In the data rows, 128 means zero.
Here are some points, one per row:
125 & 129 & 80 & 154 & 91 & 95 & 132 & 181 & 134 & 110 & 155 & 105 & 150 & 88 & 101 & 102 & 86 & 159 & 175 & 159 & 120 & 111 & 210 & 167 & 160 & 147 & 116 & 169 & 107 & 156 & 121 & 94 \\
120 & 146 & 154 & 124 & 168 & 179 & 169 & 155 & 99 & 37 & 125 & 187 & 199 & 102 & 162 & 100 & 91 & 76 & 154 & 128 & 141 & 79 & 92 & 139 & 109 & 115 & 94 & 67 & 133 & 44 & 106 & 138 \\
129 & 141 & 142 & 140 & 129 & 126 & 132 & 115 & 118 & 126 & 78 & 101 & 102 & 111 & 117 & 130 & 143 & 145 & 132 & 144 & 160 & 154 & 161 & 164 & 152 & 140 & 142 & 131 & 103 & 146 & 107 & 125 \\
99 & 114 & 146 & 82 & 104 & 136 & 95 & 91 & 109 & 129 & 127 & 102 & 63 & 106 & 98 & 115 & 119 & 156 & 133 & 134 & 174 & 146 & 166 & 154 & 153 & 156 & 136 & 102 & 141 & 119 & 174 & 154 \\
8 & 109 & 0 & 78 & 146 & 139 & 108 & 186 & 147 & 176 & 138 & 120 & 94 & 139 & 206 & 68 & 99 & 129 & 113 & 120 & 129 & 145 & 149 & 123 & 18 & 63 & 138 & 160 & 164 & 82 & 87 & 39 \\
152 & 134 & 133 & 106 & 132 & 133 & 147 & 100 & 118 & 164 & 141 & 92 & 130 & 163 & 191 & 85 & 146 & 124 & 114 & 130 & 120 & 124 & 131 & 60 & 102 & 92 & 96 & 163 & 145 & 133 & 166 & 177 \\
150 & 108 & 113 & 92 & 98 & 174 & 99 & 144 & 103 & 69 & 119 & 128 & 136 & 117 & 56 & 114 & 124 & 117 & 106 & 149 & 194 & 185 & 138 & 161 & 175 & 105 & 143 & 189 & 127 & 132 & 151 & 114 \\
146 & 171 & 146 & 154 & 153 & 131 & 139 & 125 & 170 & 136 & 140 & 137 & 127 & 143 & 128 & 176 & 112 & 132 & 110 & 133 & 113 & 120 & 128 & 127 & 90 & 95 & 126 & 102 & 115 & 119 & 125 & 166 \\
87 & 87 & 115 & 106 & 100 & 116 & 121 & 143 & 153 & 159 & 159 & 151 & 177 & 164 & 158 & 189 & 167 & 158 & 145 & 121 & 159 & 112 & 106 & 94 & 91 & 118 & 95 & 71 & 64 & 86 & 85 & 73 \\
156 & 149 & 156 & 151 & 154 & 132 & 102 & 127 & 139 & 112 & 109 & 159 & 129 & 104 & 136 & 147 & 139 & 136 & 124 & 99 & 133 & 80 & 120 & 70 & 131 & 83 & 149 & 148 & 125 & 137 & 158 & 203 \\
137 & 143 & 131 & 123 & 152 & 144 & 129 & 125 & 115 & 134 & 121 & 112 & 129 & 125 & 114 & 112 & 148 & 125 & 130 & 139 & 149 & 133 & 168 & 156 & 169 & 160 & 179 & 124 & 114 & 125 & 120 & 115 \\
163 & 123 & 80 & 100 & 120 & 51 & 150 & 89 & 167 & 121 & 126 & 193 & 170 & 144 & 152 & 104 & 144 & 105 & 85 & 99 & 79 & 102 & 114 & 100 & 104 & 92 & 127 & 84 & 109 & 174 & 224 & 128 \\
112 & 216 & 225 & 102 & 92 & 99 & 142 & 189 & 161 & 194 & 145 & 123 & 153 & 137 & 219 & 170 & 123 & 37 & 71 & 123 & 72 & 144 & 69 & 145 & 183 & 108 & 81 & 118 & 141 & 131 & 169 & 186 \\
153 & 110 & 161 & 159 & 163 & 178 & 137 & 166 & 167 & 199 & 170 & 136 & 159 & 136 & 97 & 111 & 137 & 127 & 132 & 108 & 103 & 85 & 107 & 126 & 95 & 124 & 97 & 109 & 127 & 124 & 135 & 169 \\
99 & 63 & 73 & 118 & 81 & 93 & 141 & 153 & 161 & 157 & 204 & 184 & 119 & 165 & 117 & 116 & 164 & 90 & 129 & 164 & 94 & 143 & 103 & 81 & 144 & 95 & 131 & 131 & 82 & 96 & 75 & 126 \\
141 & 140 & 138 & 139 & 132 & 135 & 120 & 130 & 139 & 122 & 116 & 101 & 106 & 110 & 106 & 115 & 153 & 158 & 140 & 159 & 137 & 140 & 155 & 158 & 130 & 169 & 158 & 127 & 151 & 110 & 128 & 118 \\
117 & 123 & 126 & 164 & 172 & 107 & 154 & 118 & 101 & 91 & 116 & 86 & 92 & 86 & 109 & 124 & 170 & 119 & 158 & 108 & 129 & 184 & 143 & 155 & 125 & 138 & 152 & 130 & 125 & 166 & 129 & 118 \\
134 & 127 & 131 & 111 & 88 & 114 & 123 & 117 & 132 & 126 & 69 & 132 & 125 & 151 & 47 & 128 & 79 & 135 & 218 & 143 & 157 & 116 & 101 & 154 & 155 & 98 & 174 & 132 & 142 & 107 & 133 & 133 \\
192 & 175 & 168 & 167 & 77 & 97 & 42 & 19 & 11 & 62 & 147 & 86 & 119 & 105 & 132 & 119 & 145 & 121 & 107 & 81 & 71 & 19 & 51 & 182 & 68 & 167 & 147 & 146 & 117 & 165 & 74 & 96 \\
135 & 143 & 110 & 136 & 145 & 133 & 156 & 122 & 132 & 140 & 123 & 127 & 146 & 163 & 101 & 184 & 132 & 134 & 132 & 111 & 70 & 101 & 115 & 86 & 107 & 162 & 132 & 139 & 110 & 135 & 165 & 163 \\
79 & 113 & 74 & 102 & 151 & 105 & 120 & 101 & 62 & 135 & 118 & 203 & 175 & 167 & 152 & 146 & 159 & 206 & 133 & 142 & 104 & 109 & 153 & 112 & 135 & 64 & 93 & 108 & 195 & 161 & 119 & 105 \\
138 & 13 & 156 & 171 & 78 & 198 & 140 & 89 & 157 & 145 & 122 & 138 & 138 & 70 & 195 & 182 & 53 & 139 & 88 & 119 & 106 & 204 & 62 & 104 & 126 & 209 & 145 & 173 & 180 & 164 & 110 & 143 \\
159 & 173 & 184 & 180 & 178 & 170 & 179 & 180 & 151 & 150 & 166 & 156 & 123 & 177 & 123 & 111 & 126 & 124 & 96 & 102 & 143 & 105 & 94 & 86 & 125 & 118 & 92 & 126 & 132 & 133 & 128 & 113 \\
143 & 121 & 141 & 118 & 117 & 99 & 133 & 144 & 114 & 94 & 120 & 103 & 97 & 141 & 112 & 143 & 110 & 141 & 132 & 127 & 150 & 159 & 186 & 130 & 135 & 171 & 147 & 107 & 127 & 129 & 118 & 130 \\
114 & 133 & 130 & 123 & 155 & 117 & 139 & 117 & 136 & 128 & 113 & 98 & 111 & 105 & 93 & 123 & 113 & 110 & 97 & 122 & 130 & 137 & 157 & 156 & 160 & 168 & 155 & 153 & 155 & 145 & 105 & 111 \\
113 & 116 & 108 & 114 & 128 & 134 & 92 & 122 & 139 & 107 & 84 & 88 & 91 & 133 & 124 & 127 & 143 & 121 & 162 & 151 & 166 & 154 & 121 & 125 & 156 & 147 & 102 & 118 & 107 & 132 & 125 & 108 \\
156 & 136 & 135 & 144 & 151 & 122 & 116 & 107 & 120 & 133 & 103 & 110 & 96 & 104 & 110 & 117 & 130 & 133 & 139 & 142 & 155 & 164 & 156 & 143 & 158 & 151 & 111 & 126 & 120 & 103 & 117 & 113 \\
These points spread out most along one direction. For each point below, how far along it does it lie, from 0 to 99? The average is 50, and the first point in the table lies past the average. One standard deviation of the points above along it is 16.
120 & 146 & 154 & 124 & 168 & 179 & 169 & 155 & 99 & 37 & 125 & 187 & 199 & 102 & 162 & 100 & 91 & 76 & 154 & 128 & 141 & 79 & 92 & 139 & 109 & 115 & 94 & 67 & 133 & 44 & 106 & 138 \\ 37
192 & 175 & 168 & 167 & 77 & 97 & 42 & 19 & 11 & 62 & 147 & 86 & 119 & 105 & 132 & 119 & 145 & 121 & 107 & 81 & 71 & 19 & 51 & 182 & 68 & 167 & 147 & 146 & 117 & 165 & 74 & 96 \\ 63
99 & 63 & 73 & 118 & 81 & 93 & 141 & 153 & 161 & 157 & 204 & 184 & 119 & 165 & 117 & 116 & 164 & 90 & 129 & 164 & 94 & 143 & 103 & 81 & 144 & 95 & 131 & 131 & 82 & 96 & 75 & 126 \\ 33
87 & 87 & 115 & 106 & 100 & 116 & 121 & 143 & 153 & 159 & 159 & 151 & 177 & 164 & 158 & 189 & 167 & 158 & 145 & 121 & 159 & 112 & 106 & 94 & 91 & 118 & 95 & 71 & 64 & 86 & 85 & 73 \\ 32
134 & 127 & 131 & 111 & 88 & 114 & 123 & 117 & 132 & 126 & 69 & 132 & 125 & 151 & 47 & 128 & 79 & 135 & 218 & 143 & 157 & 116 & 101 & 154 & 155 & 98 & 174 & 132 & 142 & 107 & 133 & 133 \\ 64
129 & 141 & 142 & 140 & 129 & 126 & 132 & 115 & 118 & 126 & 78 & 101 & 102 & 111 & 117 & 130 & 143 & 145 & 132 & 144 & 160 & 154 & 161 & 164 & 152 & 140 & 142 & 131 & 103 & 146 & 107 & 125 \\ 68
156 & 136 & 135 & 144 & 151 & 122 & 116 & 107 & 120 & 133 & 103 & 110 & 96 & 104 & 110 & 117 & 130 & 133 & 139 & 142 & 155 & 164 & 156 & 143 & 158 & 151 & 111 & 126 & 120 & 103 & 117 & 113 \\ 65
8 & 109 & 0 & 78 & 146 & 139 & 108 & 186 & 147 & 176 & 138 & 120 & 94 & 139 & 206 & 68 & 99 & 129 & 113 & 120 & 129 & 145 & 149 & 123 & 18 & 63 & 138 & 160 & 164 & 82 & 87 & 39 \\ 36
135 & 143 & 110 & 136 & 145 & 133 & 156 & 122 & 132 & 140 & 123 & 127 & 146 & 163 & 101 & 184 & 132 & 134 & 132 & 111 & 70 & 101 & 115 & 86 & 107 & 162 & 132 & 139 & 110 & 135 & 165 & 163 \\ 40
